rotation ticks, each row followed by its count of ticks:
The counts run from 0 to 338.
[132  86  91 109 153 126 142 134 111 117 131 124 114 164 165 136 121 105
 180 172 134  92 122 113 153 149 163 109 144  95 104 150  90 127  91  78
 148 126] -> 183
[120 104 136 122  88 140 149 110 168 165 161 139 163 149 127 164 149 110
 110 138 163 144 157 141 131 155 157 131 173 121 117  81 156 124 138 127
 195 163] -> 261
[160 109  73  74 107 158 141 123 142 116 115 145 108 165 124 138 167 108
 103 152 116 128 173 125 119  97 120 101 110  72  97 113 140  94 109 136
 168 152] -> 18
[153  79  99 111  80 143 131 164 134 115 147 168 143 130 153 160 153 125
 120 133 139 134 188 139 137 135 154 153 115  64 157 121 156 117 141 143
 115 165] -> 310
[167  62 110 100 113 143 114 171 157 115 140 166 102 124 127 138 130 115
 166 133 156 134 143 112 132 137 118 137  93  67 144 159 136 161 100 109
 125 161] -> 327
[122  83 150 112 152 148 142 132 123 117  97  99 116 147 129 100 145  87
 198 136 113 101  96 127 155 117 149 113 135 127  84 122 107 132  76 103
 165 127] -> 200
[141  77 153 158 147 142  96 177 133 123 125 139 144 112 149  79 112 100
 175 123 181 109 163 150 105 146 158 133 155 137 111 100 111 162 108 156
 113 137] -> 128
[162  95 104 152 117 151 128 144 185 114 105 150 112 132 137 106 141 129
 158 124 149 138 171 175  96  93 127 145 118  79 128  86 102 107 108 139
 106 171] -> 298
[116 122 131 122 108 139 147 125 160 163 135  98 123 171 122 119 127  81
 134 104 162 171 125 125 106 135 110 109 157 116 112  64 123 108 122 119
 203 155] -> 243
[126 118 123  82 166 148 138 143  95 101 118  94 127 179 137 103 123  91
 160 123 128 124 134 100 147  92 136 102 127  91  85  85 106  92  92 112
 161 116] -> 194
[155  97 126 143 147 131  70 167 125 112 130 136 143 151 149  83 109  99
 129  99 165 135 169 147  83  99 132 139 143 126  96  88 111 122 119 177
 115 138] -> 121
[152  93 142 121 154 156  75 173 132 110 153 135 142 150 148 111 107 110
 116  88 187 125 167 143 104 100 136 144 142 112  96  85 125 137 110 185
 126 126] -> 122
[149  92 122 147 101 135 184 184 134 116 114 144 141 113 113 112 116 125
 192 137 151 107 183 140 119 147 134 154 164  62 143 104 107 106 127 129
 138 133] -> 314
[167  76 107 162 138 155  98 159 158 126 130 171 127 129 148 160 140  79
 130 106 152 107 135 176 105 115 149 160 129 133 113 142 130 151 111 174
 123 169] -> 125
[140  89 108 132  70 122 143  97 163 167 144 151 154 149 131 147 155 100
 102 142 145 146 149 145 122 150 140 131 170 128 120 115 151 113 142 136
 198 178] -> 262
[132 106 112 177 124 115 109 147 142 122 156 129 150 158 152 138  87  95
 137 120 184 134 149 151 117 133 173 143 173  89 126  81 100  95 147 149
 109 157] -> 112
[ 89  91 146  84 114 137 140 126  74 124 130  89 145 155 147  84 139  74
 145 131 105 140 136  92 162 156 158  98 140 122  99  96 142 107 121 127
 173 131] -> 211
[111  65 133  78 129 151 130 118 125  99 138  94 107 174 178 151 152  99
 153 149 106 104  96 126 174 143 166 122 143 115  99 135 126 146 102 109
 158 112] -> 206
[174  65  91 125  66 130 122 111 150 117 138 162 144 151 162 111 145 135
 106 151 132 123 182 152 106 130 134 149 158  98 131 127 131 105 137 156
 139 145] -> 287
[168 114  72 141 168 128 162 172 102 125  75 169 146 150 148 145 152  80
 164 124 103 100 153 132 126 124 153 127 130 106 119 141 108 107 113 119
 158 143] -> 167
[154 111 113 144  92 147 153 153 147 140 129 165 163 122 110 113 145 107
 128 115 151 140 188 159 113  98 140 140 125  91 128  66 146  87 133 160
 147 182] -> 292
[117  71 143 139 102 126 144 125 193 115 100 113  95 145 116 152 180  93
 175 136 103 144 108 156 152 143 141 136 130  82 130 131 150 134 111 108
 125 165] -> 53
[106  95 113 106 148 142 130 126 127 141 127 107 103 149 131 100 137  70
 172 132 130 137 107 111 158 119 155  86  90 113 104  99 117 119  84  95
 142 182] -> 202
[141  99 136 135  89 121 136 106 164 125 111 117 148 169 146  84 127 130
 141 143 154 138 159 150  86 135 116 124 206 125 101  88  95 104 130 129
 182 119] -> 265
[133  92 142 131 111 134 171 139 169 117 101  93  84 147  92 106 144  97
 194 133 126 139 118 133 122 128 103 119 149  70 113 104 126 110  98 113
 144 149] -> 46
[174  86 125 107 126 154 144 186 160  91 111 151 115 138 128 162 134 124
 168 110 145 117 154 143 124 106 107 171 144  51 137 135 119 128 110 134
 145 117] -> 320
[124 126 119 118 132 155 164 130 163 129  85 131 110 122  94 108 173  99
 168 140 132 125 150 142 139 104 147  95 106  81  95  77 137 104  91 105
 149 171] -> 23
[ 94  74 164  86 112 152 115 119 148 130 133 106 132 160 164 134 180  87
 129 118 115 144 111 130 157 149 151 122 143 151 104 109 160 164 116 130
 177 130] -> 229
[146 110  75 110 164 152 115 174 106 132 136 179 146 135 178 148 152  98
 126 123 156 135 175 131 147 141 172 118  91 109 128 123 143 161 115 124
 114 164] -> 155
[147  89 101 109  93 151 136 165 140 115 167 153 140 138 140 148 125 134
 136 132 167 139 197 136 145 135 156 147 117  51 154  88 137 127 135 131
 108 162] -> 309
[138  82 132 112  82  99 128 134 137 127 123 123 142 152  93 128 164  69
 124 106 122 185 145 109 122 140 101 129 141  85 140 120 176 108 149 144
 162 164] -> 66
[110  72 145 145 102  87  69 116 172 102 104 112 142 163 143  75 134 103
 167 124 148 180 136 132 111 144 131 126 151 105 119 124 123 135 130 121
 105 146] -> 79
[128  78  85  94 107 130 155 112 127 134 138  99  87 188 152 153 143  66
 122 139 101 129  98 118 143 133 121 120 140  98 118 135 117  89 123 124
 183 149] -> 214
[112  85 106  82 136 137 111 120 115 130 132 108 105 166 152  90 146  70
 145 132 118 151 122 102 152 120 155  80  75 113 107 111 128 125  93 103
 138 179] -> 203
[154 112 113 118 101 140 109 108 170 138 121 157 164 165 131 134 167 119
  85 111 138 159 166 160 103  96 128 143 147 127 102  81 152 105 129 155
 179 159] -> 269
[127  85  96  98 114 119 141 107 126 109 108  98  95 190 173 136 155  75
 127 131  74 135 103 132 135 125 131 123 145 109 117 135 105  85 128 126
 167 141] -> 215
[149  79 159  99 109 177 116 164 161 108 138 157 154 116 130 116 157 142
 149 122 164 125 183 153 137 104 147 151 129  93 114  77 159 160 110 155
 125 131] -> 301
[127 123 132 119 135 169 169 136 174 110  82 123 108 139  97 125 166 111
 180 143 124  94 142 152 138 104 151 109 134  78  91  82 120 106  97 104
 150 146] -> 22
[154  77 151 113 104 174 137 161 159 121 151 159 136 107 112 138 153 138
 152 130 170 105 165 149 146 119 145 156 121  91 123 103 161 165 102 145
 136 148] -> 302
[115  65 130 116  80 102 120 125 156  83  96 102 126 170 152 136 169 104
 146 134  92 157 141 135 137 154 133 145 168  82 132 139 141 115 152 132
 121 121] -> 61
[124 103 127 144 127 107 118 135 191 109  96 110 110 174 115 141 138  84
 158  92 137 188 123 151 114 116 111 141 142  71 132  96 122 102 126 114
 127 157] -> 71
[156  75  87 133 123 141  93 163 125 143 175 161 126 143 169 126 120  93
 114 123 176 127 167 134 117 149 159 127 112 118 133 120 137 150 122 155
 111 177] -> 131
[137 100 144 182 121  98  84 144 158 130 102 146 165 140 102  97 131  65
 147  88 150 169 133 149  96 102 135 132 145 118 110 101 131 103 133 160
 142 175] -> 96
[181  75 135 106  79 153 129 148 132 125 129 166 150 122 113  89 153 125
 122 129 146 122 184 145 102 109 105 150 145 110 107 109 153 117 116 173
 160 144] -> 294
